[4 25 2 45]
[13 -8 -28 9]
[12 -10 18 -14]
[-8 -11 -21 -1]
[-18 -3 -51 -25]
[-23 9 -13 9]
[-7 30 5 3]
[7 -21 16 3]
Counting starts at 1.
The entry just right of 4 -> 25
What is the entry directly below -1? -25
What is the entry at row 3, column 1? 12
The top entry of the column that holds the largest entry is 45
The entry in row 1 and column 1 is 4
What is the entry in row 2 and column 1? 13
What is the entry directly above the smallest entry? -21
The entry just left of 18 is -10
The bottom-right entry -> 3
What is the entry directly below -51? -13
What is the entry directly above -14? 9
What is the bottom entry of the column that holds the smallest entry? 16
What is the entry in row 3 and column 3? 18
What is the entry directly below -13? 5

[[ 17  20  -7  24   8   0 -21  18   1  14   8  -6  36 -10 -39]
 [  1  35   2 -10 -10  -1   2 -33 -15  -4  -3 -13  20 -13 -27]
 [ -5   2   3 -10  -5   0   7 -13  -4  -5  -3  -1  -6   0   5]
 [ 11   0  -5  20   9   0 -15  25   7  11   6   1  16  -1 -16]
 [ -2  14   2  -8  -6  -1   4 -18  -7  -4  -2  -5   5  -5  -8]
 [-11  30   8 -32 -19  -1  19 -57 -20 -16  -9 -12  -1  -9  -5]
 [  4  -6  -3  10   5   0  -7  16   5   5   3   2   4   1  -2]
 [  5  51   2  -9 -12  -2  -1 -41 -20  -3  -2 -19  34 -19 -44]
 [  0 -48  -4  18  15   2  -6  50  22   8   5  18 -24  17  34]
 [ -2 -17   0   1   3   0   2  12   6   0   0   6 -12   6  16]
 [  4  -8  -3  10   6   0  -6  17   6   5   3   3   1   2   0]
 [  1 -31  -3  14  11   1  -5  35  15   6   4  12 -14  11  21]]
The entry directly below the smallest entry: 16
The last entry in the row that holds the largest entry: -44
Read off the entry directly above -17.
-48
The entry just left of -41: -1
The last entry of the smallest entry's row -> -5
Read off the 2nd entry on the diagonal from the top-right corner.
-13
Read off the entry just right of the smallest entry.
-20
Read off the smallest entry in the first row.
-39
The entry just left of the largest entry: 5
Read off the largest entry in the last column.
34
The smallest entry in the first column: -11
The top-left entry -> 17
The entry directly above the smallest entry -> -18
Read off the last entry, reading row by row.
21
The 4th entry in reading order is 24
Read off the entry in the bottom-left corner.
1
The 4th entry from the end, reading row by row -> 12
The 3rd-last entry, reading row by row: -14
The entry just left of the smallest entry is 19
Read off the entry directly below 30.
-6
The smallest entry in the last row is -31
The minimum -> -57
The bottom entry of the column that holds the smallest entry -> 35
Read off the top entry of the column that holds the largest entry.
20
Read off the fifth-last entry, reading row by row.
4
The top entry of the column that holds the smallest entry: 18
Read off the second entry on the main diagonal.
35
Read off the maximum.
51

[8, 44, -44, 12, -44, 38, -3, 52, -55, 4, 13, 23, 7, 19]
Read off the entry just left of 12.
A: -44
The entry just left of 4 is -55
Read off the entry just right of 4.
A: 13

Read these off the matrix that follows. Indices start at 1.
1) The bottom entry of the column that holds the smallest entry?
2) The entry directly below 5?
3) The entry at row 1, column 3?
4) The entry in the bottom-right corner?
5) The entry in the top-right corner?
6) The entry in the top-left corner?
7) The entry at row 3, column 1?
8) The entry just left of -10?
[[ 37  52 -31 -21  -4  22  -1 -16  10  13   6  28  -1]
 [ 12 -13   3 -27 -16 -15  12 -10   5  -9 -30  11  18]
 [-29  -7 -47 -21 -25  -1 -21  13  -6  42 -19 -26  -1]]
1) -47
2) -6
3) -31
4) -1
5) -1
6) 37
7) -29
8) 12

Questions about the matrix below. Indices start at 1.
1) Report the entry in row 1 and column 2.
2) Report the entry just left of 49.
3) Report the entry in the bottom-left corner.
4) Report the entry at row 3, column 2.
5) Report the entry in row 2 and column 3.
6) Report the entry just right of the largest entry.
7) Report the entry just right of 42.
8) Report the bottom-right entry.
[[-17  49  33  33  42 -33  32 -42 -46  -2  -5]
 [  0  14  14  12  15  -6  15  -7 -11  -5   2]
 [ -6   9  -9   3  -5  -5  -6  -8   1   9  -1]
 [  0  21  13  16  15  -8  16 -10 -12  -2   3]
 [-13  13  -1   5   5 -14  -3 -19 -14   7  -7]
 [  0   2 -10   0  -8   0  -6  -1   5   7   1]
 [ -9  34  15  22  22 -17  17 -23 -20   1   0]
 [ -6  13  -5   7  -1  -8  -2 -12  -5   9  -2]
 [  4  13   3  10   4  -2   8  -3  -1   2   5]
 [ 13 -17  -2  -8  -9  15  -1  21  16  -6   6]
 [-20  53  30  34  41 -35  29 -46 -46   1  -6]]
1) 49
2) -17
3) -20
4) 9
5) 14
6) 30
7) -33
8) -6

Questions about the grid below.
1) Give the first entry, reading row by row.
2) Give the 3rd entry on the diagonal from the top-right corner.
3) Give the entry directly below the largest entry.
4) Give the entry in the bottom-left corner.
5) Give the entry directly above the largest entry.
6) Give the largest entry in the first column.
7) Give the fourth entry, reading row by row.
8) Give the bottom entry of the column that holds the largest entry.
[17 -28 -14 -3 11 -14 19 17 25 -13]
[49 6 -18 7 -4 36 -18 5 39 23]
[-34 53 54 11 -56 7 -55 -28 -52 -34]
[50 7 -18 6 -4 36 -19 5 40 20]
[-44 -23 4 -22 -13 -24 13 4 -23 13]
[-12 -37 -2 -15 -32 1 11 26 4 43]
1) 17
2) -28
3) -18
4) -12
5) -18
6) 50
7) -3
8) -2

x =
[17 4 18 9 -41 26 4 20 -8 -42 20]
[0 32 -14 -2 -27 -3 -4 -50 2 -8 -8]
[-25 -5 5 35 -18 -16 -39 -13 -24 34 20]
[33 4 -12 -24 17 -1 18 -35 -20 20 37]
[-43 -3 47 -33 20 -19 12 11 0 -5 13]
[11 40 15 0 -27 -16 -27 -52 15 -28 2]
[15 32 -6 -3 15 -14 11 6 36 13 3]
[17 0 19 18 -6 -30 -16 2 -13 46 8]
[40 5 -5 -25 2 4 -5 -3 42 7 -20]
[-6 -18 -9 2 34 1 -20 25 -58 -25 9]
[-21 0 -16 10 -13 39 33 -7 11 -1 -41]
[-10 39 -18 -13 16 47 -12 -10 3 25 45]
[-39 -18 -11 -28 -27 22 -16 -47 3 -24 -14]
[51 13 25 27 6 -32 9 5 -12 25 15]
[31 -26 7 -13 12 -39 -7 -9 52 -26 -1]
[19 12 21 8 4 -5 -11 -49 -36 -17 10]
Rows and columns are numbered from 1.
Give the entry in row 2 and column 1.
A: 0
Give the entry directly below the largest entry.
A: -36
Give the bottom-left entry.
A: 19
The entry directly below -43 is 11
Give the bottom-right entry.
A: 10
Give the entry in row 1 and column 1.
A: 17
Give the entry just right of the largest entry.
A: -26
The top entry of the column that holds the smallest entry -> -8
Give the entry at row 1, column 2.
A: 4
Give the entry directly above the largest entry.
A: -12
The entry at row 1, column 3: 18
The entry in row 3 and column 1: -25
Give the entry in row 2 and column 2.
A: 32
Give the entry directly below the smallest entry.
A: 11
The entry in the top-right corner: 20
The entry at row 3, column 3: 5
Give the entry directly below -21.
A: -10
The entry at row 3, column 2 -> -5
Give the entry just left of the largest entry.
A: -9
The entry at row 2, column 3 is -14
Give the entry just right of 35.
A: -18
Give the entry directly above 46.
A: 13

Read these off the table that follows.
1) What is the entry just left of the largest entry?
2) What is the entry just right of the smallest entry?
3) What is the entry just right of 101?
4) What is the largest entry?
5) What is the entry just left of 135?
6) What is the minimum?
[[178, 95, 161, 172, 150, 42, 152, 149], [138, 209, 207, 101, 142, 106, 183, 134], [138, 184, 91, 189, 168, 180, 112, 153], [169, 160, 167, 117, 112, 163, 56, 159], [171, 157, 144, 201, 135, 236, 179, 143]]
1) 135
2) 152
3) 142
4) 236
5) 201
6) 42

m = [ 0.15  0.15  0.15  0.09  0.01 -0.10 -0.08  0.04  0.08 -0.18  0.07]
The median of all entries? 0.07
The minimum? -0.18
The entry just right of the centre entry is -0.08
The entry just right of -0.08? 0.04
The entry just left of -0.08 -> -0.10

A = [-18 -4 53 29 13 5 32 -28 52 55 -39 18 -5 40 28]
The entry just right of 55 is -39
The entry just left of the centre entry is 32
